In the data rows, the value 128 means zero.
Here are some points, each followed by its number:
[150 101 156 153 147 111 115 113  42 128 163 102 115 106 118 105 123 242  84  51 197 138 135 145 152 154  81 199  94 112] 0
[139 132 158 126 128 114 102 161 117 106 125 107 114 112 139 105 109 168 127 108 155 123 115 148 153  97 123 139 137 122] 1
[121 160 126 143 113 121 162 142  66 137 162 103 148 145  95  93 150 176 114 100 172 123 101 137 153 153 117 168  98 131] 2
[168  78 134  80 136 143 116 135 228  95  97 159 132 118 158 172  91  73 116 168  81 141 143 163  74  95 129  88 129 130] 3
[133 114 119 135 147 113 136 101 115 105 162 125 138 115  94 154 103 159  68 102 122 147 134 121 101 140 121 147 126 155] 4
[120 109 162 127 102 117 110 204 124 103 142 121 140 115 123  58 113 128 140 162 147 120 117 160 133  98 147 119 130 149] 5
[126 178 119 138 125 149  55  91 170 111  94  88  58 139 167 185 170 112 186  52 116 121  81 105 128 139 136  93 107  81] 6
[118  88  97 106 138 101 176 133 178 107 137 158 180 124  98 144 102  53  82 186  84 108 165 126  62 143 136 153 134 205] 7
[102 129 118 137 113 127 153 145  60 140 154 152 165 112 119  52 102 151  88 179 113 143 166 137 147 143 115 139 164 155] 8
[141 122 141 123 129 111 103 149 114 111 143 119 121 118 137 120 102 158 120 109 145 119 121 139 140  88 142 127 136 122] 9
[105 138 161 131 113 101  36 232  76  82 113  95 133 126 154  23 134 186 166 104 172 104 154 142 182  73 160 139 144 132] 10
[ 84 165  99 138 137 131 175 110 130 138 145 138 128 142 104 130 123  72 113 198  78 107 127 117 105 175 132 113 153 139] 11
[122  78 179 204 169  67  63 138  68  87 125 102 135 125 159  99 126 176  83  55 218  89 237 140 159 120 110 215 112 151] 12
[130 151 131 114 119 124 113 152 152 141  95 112 118 144 155 124 163 105 174 112 152 110 120 119 153 100 144 104 118 112] 13
[112 169 131 138 121 163 129 128 126 140 117 128 113 134 125 136 148 102 176 150  84 151 109 123 145 126 147  90 151 114] 14
[103 125 154 145 115 105  53 192  94  82 115  98 122 125 148  58 127 162 140 106 158 101 156 147 161  86 155 150 139 140] 15
[162  97 170 104 122 121  71 211 130  97 115 121 137 105 139  84  94 183 130 128 173 134 130 160 153  65 157 129 132 138] 16
[134 144 145 100 117 134 117 147 145 151  95 106 108 147 146 129 174 124 175 113 160 105 110 120 155 101 132 108 114 106] 17
[116 145 129 115 131 114 101 160 155 135  87 112 123 142 147 135 184  91 170 118 151  78 157 118 153 112 145 130 107 140] 18
[166  65 144 137 152  92 135 109  71 123 166 132 134 102 112 116  79 232  40  83 194 146 161 135 121 158  68 204 100 139] 19
[117 165 134 122 108 128 102 182 134 143  92 106 118 155 137  96 177  92 188 120 145  74 138 127 160 105 138 124 115 130] 20
Which two points above are nearest to each new point? Their numbers follow each, smallest number first.
[177  94 132 123 159 140 139  68 165 165 128 153 116 135 131 195 119 136 111 121 137 144 129 117 100 145  83 130 110  97] 4 9
[ 56 195 104 184 116  96 165 177  42 140 162  97 159 161 113  55 175 139 116 138 153  67 150 142 167 182 151 175 102 144] 2 8
[128 127 105 130 125 150 171  71  95 140 169 159 121 112 104 132  91 184  88 147 102 193  83 120 116 146  99 120 156 110] 4 8
[128 188  99 146 136 169  77  30 176 128 101  90  28 161 183 235 186 117 190  29 105 152  44  93 140 170 129  68  98  44] 6 14
[ 93 175 136 162 102 153 102 189  71 148 126 120 152 134 115  77 173 122 186 144 116 114 158 142 177 136 164 131 148 143] 14 20
[ 80 116  89 130 128  97 201 143 121 120 150 147 208 130  73 119 110  63  57 196  75  97 179 122  61 186 141 171 140 210] 7 11
[123  55 135  86 119  72 147 207 168  59 125 168 191  97 101  80  34  81  61 209 103 111 174 141  60  69 156 146 159 238] 5 7
[138 109 118 119 128 134 167  99 130 152 153 147 151 130 105 150 102 153  82 157 128 167 108 105 114 152 104 129 154 115] 4 11
[100 150  88 164 155 145 173  23 150 177 118 132 137 161 122 222 179  55 129 115  83 116 172  97 115 229 106 139 115 117] 11 14
[160  95 186 116 123 110  66 214 111  75 123 109 149  98 136  57  93 182 120 128 178 120 145 164 146  60 143 148 128 130] 15 16
[111 134 124 103 128 125 107 168 227  99  65 143 124 140 162 133 131   0 180 200  26  98 198 155  83  77 181  79 157 187] 3 7
[ 99 173 105 126 122 154 232  68  74 190 176 150 160 124  83 141 134 120 111 169 105 166  81 106 130 212 100 122 151 107] 11 14
[135 101 155  96 112 113 117 197 119 118 115 129 147 121 124  76 112 135 138 151 155 122 145 146 130  82 132 129 148 151] 5 16
[ 98 213 142 145  80 179 103 195  20 154 165 103 131 137 102  52 171 175 198 143 150 128  78 154 213 111 160 107 146  92] 2 20
[135 122 132 110 132 146 126  96 148 144 129 133 101 129 126 165 115 120 142 127 110 150  95 102 134 122 125  93 154 105] 9 14
[138  47 129  85 139  64 147 162 191  73 112 157 170  86 118 121  44  85  55 170 101 111 175 143  62  89 140 149 161 219] 3 7
[106  96 165 208 164  55  54 148  82  54 130  73 115 107 158  83 145 181  84  50 202  62 228 149 142 142 133 237  88 157] 12 15
[100  87 155 196 167  54  62 127  80  69 115  94 129 115 151  95 141 176  79  36 194  63 245 129 144 145 126 229 101 162] 12 15
[163 110 106  93 129 167 160  90 229 130 117 162 126 138 141 175 124  81 130 160  89 172 108 130  68 123 104  81 119 101] 3 14
[ 89 147 148 174 121  97  56 186  74  86 123  81 127 131 142  59 156 155 137  82 177  96 170 128 169 125 154 169 119 136] 10 15
[144 172 116 166 151 175 148  23 119 152 151 105  92 150 107 219 181 149 148  66 115 158  83 117 123 201  93 123  95  67] 6 14
[101 202 125 118  87 191 168 126  63 178 158 127 137 146  91  90 164 157 183 162 103 176  61 107 184 145 147  88 142  73] 2 14
[120 194 106 157 125 156  80  57 153 138 100  83  54 155 160 193 194 120 179  45 101 126  74 111 136 173 137  91 102  66] 6 14
[166 100 154 102 129 101  61 213 136  85 110 115 129  93 147  88  83 154 134 120 160 125 125 150 133  49 146 120 144 148] 1 16
[169  85 163  86 122 136  71 202 148 101 121 141 137 114 137  84  81 148 132 146 170 156 125 158 127  50 149 120 144 128] 5 16
[178  70 115 106 128 158 139  58 222 121 116 163  85 117 170 158  90 122 135 127 115 180  91 125  77  93  79  76  93  67] 3 9
[170  67 146 137 169 130 170  34 149 136 134 154 124 101 122 197  93 147  80  90 146 140 130 123 101 141  88 151 108 130] 4 19
[109  91 101 117 136  99 200 121 166 104 143 157 199 119  87 143  87  64  72 205  83 117 161 119  63 154 137 150 144 209] 7 11
[195  59 151 109 164 136  39 119 248  80  89 124  93 119 189 214 117 120 132  84 137 129 135 131 106 104 140 109 103  97] 3 6
[119 171 110 168 126 157 160  93  80 151 151 131 130 156 119 135 165 142 134  99 124 128 120 122 132 181 107 142  84  96] 2 14
[122  95 133 100  88 136 157 175  96 142 146 170 191  99  74  65  90 133 104 200  91 158 161 120 127 132 131 139 181 175] 5 8
